In the rows, zero is written as 128.
These are runs of 6 systems, one row a step. Runs of the same system follow the same rule from any start.
rigu, run 1 (11 x 22):
[[133  88 141 108 177 108  96 141  94 144 151 123 121  41 131 135 185 142
  138 138 132 152]
 [146 125 157 165 188 101 122 123  81 164 161  97  94  71 110 118 138 155
  124 108 107 147]
 [123 116 108 175 184 103 127 125 100 179 129 126 131  80 115 119 148 136
  146  75 170 158]
 [114 101 110 103 155  76  86 113  84 159 147 106 137  58 145 135 135 130
  162  94 150 153]
 [127 143 123 147 141  69 107  93  70 158 155  84  93  88 131 108  98 146
  136  85 119 124]
 [108 141  69 167 138  81 136  98 104 161 129 107 121 112 121 120 112 110
  136  64 174 126]
 [100 129  60  99 118  76  91 112  97 126 132  95 126 103 153 145  97  99
  167  97 157 130]
 [119 160  88 137 100  75 106 101  87 101 144  98  85 123 143 113  73 131
  149 103 117  95]
 [104 152  53 167 114  96 161 106 125  93 141 120 116 151 120 136  92 106
  144  82 153 100]
 [103 132  60 105  99 115 121 142 123  72 138 104 137 151 156 163  86 103
  181 112 150 122]
 [131 146 107 126  72 115 126 126 107  50 139 114 102 158 155 124  89 156
  159 122 116  86]]
rigu, run 2, 11 rows:
[[148  63 189 106 118 118  84  85 111  96 141 108 119 110 137 123 167 178
  127 130  94 147]
 [131 127 164 205 136 153 130  91 158 173 161  84 124 138 100 110 152 153
  102  97 115 134]
 [ 97  82 119 143 133 180 115 119 140 180  83 106 159  98 133 112 153  93
  157 112 179 150]
 [111  62 149  80 117 120  56  87  98 131 117 110  98  98 128  97 135 125
  126 139 101 142]
 [102 136 126 181 136 132 105  93 137 173 179 114  87 139  79  82 118 129
   92 109  98 118]
 [ 69 113  76 137 145 170 135 151 135 186 129 129 141 108 106 107 115  70
  151 116 175 126]
 [ 94  84 114  51 123 120  89 148  65 119 132 132  92 105 123  99  98 110
  146 142 124 128]
 [113 150 112 142 130 103 127 140 101 131 198 137  68 153  82  92 115 150
   86 112 110  99]
 [ 93 155  64 140 142 146 175 189 127 155 162 123 134 124 109 138 133  93
  134 114 189 112]
 [128 116 104  62 123 116 122 190  61  91 112 111  98  98 154 141 126 119
  152 154 151 127]
 [161 153 119 148 129  79 129 141  90  74 168 128  64 135 113 128 149 174
   93 126 111 107]]
fika, run 3, 11 rows:
[[184 159 141 168 162 133 111 167 151 102  95 184 120 144 119 137 159 157
  110 166 106 144]
 [148  90 155 111 149 127  90 120 159  83 139 179 134 107 119 144 182 142
  114 178  83 144]
 [164 119 199 145 151 127 105  96 157 120 163 109 133 137 119 151 142 171
  113 138  63 158]
 [171 119 184 163 159 120 120 108 159 152 104 157 177 124 132 145 174 176
  123 106 132 170]
 [127  73 170  90 125 129  97  78 157 153 113 124 176  96 143 146 184 131
  117 128 133 162]
 [135 119 182 131 118 120 101  55 137 188 109  67 140 122 138 127 119 132
  112 105 107 152]
 [131 138 133 158 149 110 136  75 141 205  63 131 163 109 128 118 124 108
  117  92 155 149]
 [ 90 105 106  77 143 113 114  96 130 186  94 119 151  89 128 138 113  58
  130 133 142 152]
 [102 143 128  98 138  96 111  97  91 184 120  99 109 123 121 105  45  96
  135 109 104 138]
 [ 99 149 104 121 159  96 170 128 104 178 118 177 135 139  97 101  70 103
  123  86 150 129]
 [ 85 124 102  39 135 119 160 175  99 151 143 148 134 135 110 138  91  87
  120 131 153 132]]
nubu, run 4:
[[ 72  75  91 115 103 156 155 114 106  87 135 142  99 106 108  88 129  90
  138 136 140  82]
 [121 137 109 134 116 151 125 160 104 104 155  39  86 171 128 151  82 117
  153 122 120 139]
 [133 165  67 179 100 123  74 138 136 126  90 153 127 145 151  96 114 138
  163 104 165 111]
 [ 92  96  74 115 119 139 130 143 119  62 159 155  95  94 114 112 150 102
  139 163 126  81]
 [141 141 126 151 136 151 123 180 115  81 178  70 105 158 133 162  96 150
  174 127 105 142]
 [135 137  85 182 116 135  92 149 148 114 104 166 161 141 153 116 144 160
  177  89 181 128]
 [ 86  67 104  96 105 155 119 143 126  81 176 138 125  90 126 120 180 124
  145 152 143  98]
 [142 115 163 162 118 168 115 145 116 100 168  51 117 142 145 140 115 170
  173 118 109 136]
 [134 112  96 198 107 144  99 108 150 124  75 129 154 130 151 113 163 142
  162  89 182 133]
 [ 90  68  93 104 115 148  87 113 131 103 159 101 110  75 128 130 180  91
  137 159 131 115]
 [139 125 150 179 143 149  94 117 118 116 163  60 106 117 137 130  92 149
  179 125  78 138]]
Nela, run 5, 11 rows:
[[ 65 103  76 129 122 157 102 103 150 123 155 112 105 147  93 110  83  64
  145 136 104 117]
 [ 83 109  98 119 146 156 147 147 120  98 148 140 109 161  93 115  47  85
  171 132 102 129]
 [ 99  92 105 106 154 142 140 154 115  93 102 199 128 173  93 107  80 110
  160 121 129 148]
 [105  96 132  68 126 149 131 177 109 122 112 204 119 171  95  91 123 129
  112 143 142 135]
 [135 126 176  88 108 174 170 177 102 140  85 166 116 165 114  86 125 143
   96 152 142 119]
 [156 122 166 128 117 176 161 146 124 142  33 143 117 140 126 105 160 122
   89 163 145 128]
 [160 140 138 138 128 168 108 151 145 145  69 123  97 114 126 118 181 106
   80 196 121 125]
 [162 173 140 178 149 170 117 161 150 138 118 115 100  96 130 125 150 118
  114 198  89 108]
 [165 146 135 191 192 143 136 145 150 110 127 144 132  75 125 156 149 129
  153 170  91 135]
 [160 129 139 143 199 106  89 153 143 118 162 165 143  83 125 163 158 155
  151 149  94 163]
 [150 139 178 132 168 105  99 149 131 152 188 164 159  98 131 132 143 198
  144 116 106 145]]
nog, run 6, 11 rows:
[[123 133 128 123 108  82 169  76 145 128 179 104 148  93 134 164 184 140
   88 100 148  99]
 [133 143 129 107 107  96 145  94 135 154 129  60 172  98 170 184 149 123
  127 104 164 135]
 [126 119 121 126 110  76  90  43 131 132 124  84 150  79 165 149 127 124
  149  99 121 130]
 [ 85 115 103 147 127 114 133  47 175 145 167 105 167  99 126 149 123  91
  142 101 122 121]
 [ 96 136 108 135 138 138 133 105 164 163 131 101 193 113 153 164  83  89
  188 102 141 145]
 [101 101 107 128 133 122  94  85 136 113 105 142 167 110 150 123  66 107
  211 107 113 142]
 [ 70  97 105 131 123 154 129  92 166 106 157 159 158 153 108 115  69 100
  176 113 103 119]
 [ 96 149 110 135 113 179 147 157 158 123 119 149 170 174 137 123  59 109
  187 121 135 120]
 [121 117 108 132 107 163 112 144 119  75  67 160 125 161 146 100  68 117
  188 141 123 119]
 [110 115 110 139 105 176 124 139 144  61 128 148  93 188 100 105  95 112
  135 160  93 106]
 [144 172 114 167 116 186 139 195 153  99 122 137 110 186 121 125 114 130
  136 165 123 110]]
nog, run 7, 11 rows:
[[126 119 148 114 145 146 127 128 131 141  84 208 131  71 120  82 147 114
  119 181 109 107]
 [132 115 178  78 154 146 166 132 144 152 102 159 135 171  89 140 118 105
   78 159  98 164]
 [151 175 140  97 121 111  64 162 142 180 104 181 136 168 132 111 125 151
   94 145 129 147]
 [117 134 122  91 124 124 120 136 112 150  95 193 105  77 122  79 155 106
   90 183 127  88]
 [138 149 168  76 154 122 182 133 126 160 112 134 113 143  94 147 112  93
   62 167  96 143]
 [165 189 122 103 141  67  81 152 132 167 104 170 126 157 127 142 128 141
   84 134 129 155]
 [118 135  99  77 132  94 108 139 114 138 130 182 111  65 126 113 168 105
   95 174 133  99]
 [135 159 170  66 154 102 187 130 122 152 151 128 132 105 117 164 111 106
   81 164  89 126]
 [167 178 132 101 135  48 115 118 136 145 105 173 155 146 142 160 126 150
   97 113 133 150]
 [107 123  96  56 102  84 102 115 132 125 135 169 139  82 142 135 171 107
  100 154 146 102]
 [122 168 163  67 118 108 172 103 139 156 151 112 147  97 141 159 102  99
   96 167  89 101]]
fika, run 8, 11 rows:
[[140 131 149 146 114 116  76  76 134 190  94 103 149  66 165 107 164 135
  126 120 139 126]
 [103  94 138 149 147 128 151  44 131 165  95  98 139  72 121 118 120  83
  131 113 120 130]
 [111 127  94 138 170 106 113 105 121 181 109  78 136 122 120 157  88  75
  150  92 141 179]
 [ 96 137  95 107 148  95  87 129  95 193 129 148 138  88 137  96  86 111
  161  97 150 132]
 [ 67 102 126  88 139 125 180 117  88 163 159 136 125 105 100  92  74 100
  139 100 133 108]
 [104 134 109  96 135 124 177 175  80 150 139 101 111 180 103 132  77 111
  125  88 165 145]
 [112 154  88  80  94 109 123 191  85 145 123 157 103 153 128  98 124 136
  103 115 184 105]
 [105 143 114  87  85 134 175 148  95 108 146 135  78 128 113  97 129 115
   84 162 129  62]
 [157 173 109 138 126 125 184 167 106  81 117 107  73 170 110 150 116 117
   92 153 119 112]
 [167 171  79 128 129  93 109 175 125  68 119 171  98 135 134 151 158 138
  113 163 133 111]
 [141 138 129 116 122 107 125 128 141  54 181 157 109  98 133 143 151 147
  123 179  74  88]]
deri, run 9, 11 rows:
[[145 178  95 116 141 113 110 194  96 122 130 104 132  94 175 161  96 129
  187 138 145 129]
 [129  89 109 162 150  94 142 110  90  65 137 178 120  95 125 107 143 171
  165  90 142 115]
 [125 125 134 128 117 114 168 128 154 104 205  97 150 175 114 185 154 156
  104  86 143 140]
 [156 170 140 117 101 144 122 188 111 133 103  99 159 141 186 146 105 163
  177 118 162 131]
 [126  70 134 142  93 126 137  86  92  73  88 142 125 104 149  92 153 160
  158  98 154 104]
 [117 115 121 139  84 121 128  78 159 100 179  56 119 182 118 161 142 134
   99  98 123 129]
 [133 184  93 152  92 162  94 164 150 140 104  92 145 149 174 134  86 117
  179 132 147 116]
 [ 95  68  90 136 119 144 121 103 120  67 102 158 135  88 140 105 130 108
  187 128 141 104]
 [101  90 114 122 131 123 111 105 157  84 200 103 124 184  93 163 113 123
  129 109  97 157]
 [122 166 117 145 121 181 109 201 152 149 128 142 154 189 136 124  85 137
  172 124 150 140]
 [ 94  51 137  94 116 180 145 149 103  95  97 166 143 109 131  94 147 127
  166 134 159 122]]
Nela, run 10 (11 x 22):
[[ 99 134 115 117  68 194 112 155 163 145 147 116 134 118 141 102 169 114
  116 166 153  78]
 [140 108 155 146 121 175 168 126  98  76 109  62  91 103 141 129 117 121
  155 157  97 109]
 [155 107  94 194 165 137  89 129 151  89  89 125 110 169 105 149 147 122
  141 119 127 181]
 [ 98 121  95 129 132 167  72 183 170 134 190 162 146 120 121 122 161 128
  152 155 139 122]
 [123  99 184 120 143 162 160 161  84  97 170 122 124  92 137 112 106 171
  178 136 100 111]
 [155  75 159 160 171 123 129 123 105 116  84 138 135 158 107 133 145 168
  140  78 147 195]
 [113 108 126 103 117 149  63 159 148 194 141 141 150 133 123 113 183 137
  109 122 175 154]
 [112 132 178 121 104 172 143 142  91 176 146  78 112  76 149  82 119 145
  137 141 125  89]
 [147 105 135 190 167 129 161  97  94 138  66  78 101 109 115 127 129 116
  133  99 137 160]
 [116 134  60 139 157 119  61 153 147 176 122 120 120 117 113 144 156  85
  119 131 162 164]
 [102 172 106 127 132 135 116 179  98 150 185 126 106  71 140  93  97 129
  161 149 120  76]]
deri, run 11 (11 x 22):
[[126 109 110 124 125 118 104 169  93  81 152 199  89 136 106  83 148 172
  125 128 135 106]
 [118 127 162 128 121 166 196 163 134 114 205 105 115 148 100 137 154 153
   97 135 124 101]
 [175 145 148 131 137 161 144 201  90 114  87  72 102 134 152 155 137 139
  139 154 143 149]
 [159  98 123 155 106 122  82 131  98  83 100 139  88 104 141  94 200 176
  122 132 145 113]
 [126 130 145 171 106 144 131 103 161 124 210  69 118 110 125 138 182 151
  106 130 110 100]
 [154 161 121 183 154 161 121 157 138 142 110  60 137 101 160 165 122 116
  178 141 132 148]
 [135  78  93 162 151 113  70 109 125  98  99 151 138  82 143 125 175 138
  174 110 154 155]
 [ 98  96 135 139 133 117  93  93 166 137 225 116 161 129 113 143 149 159
  137  89 118 143]
 [118 144 149 150 148 166 140 154 138 185 132  94 179 140 143 141  83 133
  183  91 149 161]
 [111  59 117 110 130 129 114 115  95 135  66 140 149 117 139 109 138 124
  163  85 186 161]
 [ 88  88 127  91  88 101  90  83 117 148 182 103 118 161 110 108 125 144
  103  79 136 133]]
nubu, run 12, 11 rows:
[[106 150 139 141 100 135 191 105 140 162 136 152 114 169  83  91 125 124
   60 112 140  87]
 [139 172 129  83 113 157 170 177 116 156  79  93 110 139 139 145 112  83
   97 178 143 118]
 [174 158 135 100 113  82  76 134  98 109  69 158  92 162 140 117 110 152
  100 147 106 140]
 [141 166 112 152 131  90 155 114 152 106 161 176  99 145  89 129 163 139
   59 137 112  96]
 [154 189 137 112 154 135 178 195 144 136 147 122 147 108 141 183 138 119
  119 174 127 120]
 [176 132 167  91 140  96 104 156 110 106  86 187 160 131 161 143 131 183
  149 132 128 161]
 [128  97 161 114 118 101 155  95 148 110 176 174 147 147  99 132 186 178
   78 103 131 126]
 [133 155 182 111 109 161 179 137 156 173 158  78 166 116 147 160 158 137
  101 139 141 117]
 [167 119 183 105 107 125 109  98 119 144  35 127 158 109 177 129 136 145
  134 138 132 148]
 [133  85 144 117 118  83 113  40 143 115 118 130 113 132  99 133 172 128
   63 121 103 139]
 [131 178 142 144 145 122 145  97 173 183 165  77 135 108 119 166 125  93
   89 147  91 125]]

Which system made each run below?
run 13, 2 rows:
[[130  92 143  92 142 116 157 163  60 106 128 157 104  61 130 106 169 154
  128 138 153 109]
 [156 128 165 139 139  94 157 118  92 114 181  80  78 138 101 140 152 172
   78 107 109 133]]
 => deri
run 14:
[[140 141 101  99 131 135  81 159 140  98 136  99  76 141 118 159 136  88
  100 197  88 136]
 [172 174 142 180 159 105  96 136 120 114 133 164  88 113 117 103 115 168
  122 152  70 114]]
 => fika
run 15:
[[130 132 134 116 142 169  65 189 161 148 186 110 119 154 109 146 152 134
  119 166 110 158]
 [158 122 193 161 139 160 107 150 106 141 113 158 108 103 126  69 148 190
  129 147 104 119]]
 => fika
run 16, 2 rows:
[[130 158 129 154 134 161 148 174 127 150 187  89  82 101 108 122 169 128
   87 166 123  93]
 [171 115 138 163 166 140 153 168  75  88  85 116  79  94 127 125 163 147
  130 150 134 136]]
 => fika
run 17, 2 rows:
[[124 121 127 131  85 130 177 104  75  94  91 105  67 144 116  86 116 126
   95 128 132  84]
 [139 162  96 152 108 120 142 136 123 122 128  63  68 196 100 146 126 112
   73 118 138 131]]
 => nog
run 18 (2 x 22):
[[120  92  95 166 157 164 149 152 175  89 144 140 149 165  92 167 174 117
  133 120 153 162]
 [138 113 154 114 124 181  80 196 122 126 144  98 149 120 166 139 135 162
  188 145 134 150]]
 => nog
run 19:
[[111  84 149 164  86 142 102  55 150 119 135 120 112 166 100  83 149 151
  100  99 113 118]
 [ 85  99 130 121 121 188 152 121 174 153 162  70 144 166  99 155 125  80
  117 129 133 147]]
 => Nela
run 20, 2 rows:
[[146 140 125 148 101 155  99 120 122  95  43 153 109 129 157  86  89 119
  164 164 104 102]
 [119 105 109 148 130 167 133 114 165  80 109 146  94 179  82 123 125  88
  101 168  89 126]]
 => nog
run 21, 2 rows:
[[143 161 103 136  95  91  49 122 132 125 118 183 127 103 162  93 149 166
  131 134 134  93]
 [125 107 137 145 142 137 195 116 125  59 169 137 104  91 108 133 156 131
  120 159  96  87]]
 => nubu
run 22 (2 x 22):
[[139 152 121 194 164 184 134 197 151 133 138 149 124 170 102 120 117 141
  153 131 130 146]
 [120  69 132 101 141 174 131 183 126 112 123 151 147 103 127 135 197 132
  138 150 171 146]]
 => deri
run 23 (2 x 22):
[[113  94 101 105 122 125 126 114  85 123  51 155  80 118 110  81 126  83
  104 146 144 118]
 [112 148 126 100 141 134 127 144 127 154 166  96  75 176  78 132  89  91
   79 152  90 139]]
 => nog
run 24:
[[115 101 106 133 103 145  99  80 118  95  72  77 110 113 153 124  91  81
  169 143 110 125]
 [112  97 101 168 111 124  83  72 141  78 121 144  96 174 101  96 100 127
  140 113  93 126]]
 => rigu
run 25, 2 rows:
[[123 172  76 146 148 130  90 216 115 143 165 153 117 129 126 120 119 143
  158 125 159 124]
 [ 98  90 132 108 123 159 145 167  88  90 165 166 106  88 121  82 139 149
  154 151 127  84]]
 => fika
run 26, 2 rows:
[[155 160 148 156 105 119 189 138 141 124 137 142 158 128 142 141 192 177
   98 104 178 102]
 [151  94 145  87  86 121 131 121  99 113  80  71 131 112 171 153 185 138
  115 124 173 139]]
 => nog
run 27 (2 x 22):
[[122 110 147 169 148 149 210 103  96 134  78 142 112  91 107  85 125 119
  124 119 139 101]
 [123 107  98  84 147 107 134 149  85 141 110  65  97 142 111 170 129  87
  106 116 162 176]]
 => nubu
run 28 (2 x 22):
[[ 92 113 110 143 158 137  72 110 153 136 198 117 123 102 109 127  98 103
  164 143  73 132]
 [ 97 110 135 146 182 128 143 124 123 128 185 145 140 133  96 122  55 131
  183 100  90 147]]
 => Nela
run 29, 2 rows:
[[142 122 152 155 138 144 114 144 180 139 189 142 168 137 119 153 202 177
  114 117 142 148]
 [143 105 181 120 120 162 130 147 118 157 104 124 173  73 170 119 184 167
  149 129 167 130]]
 => nog
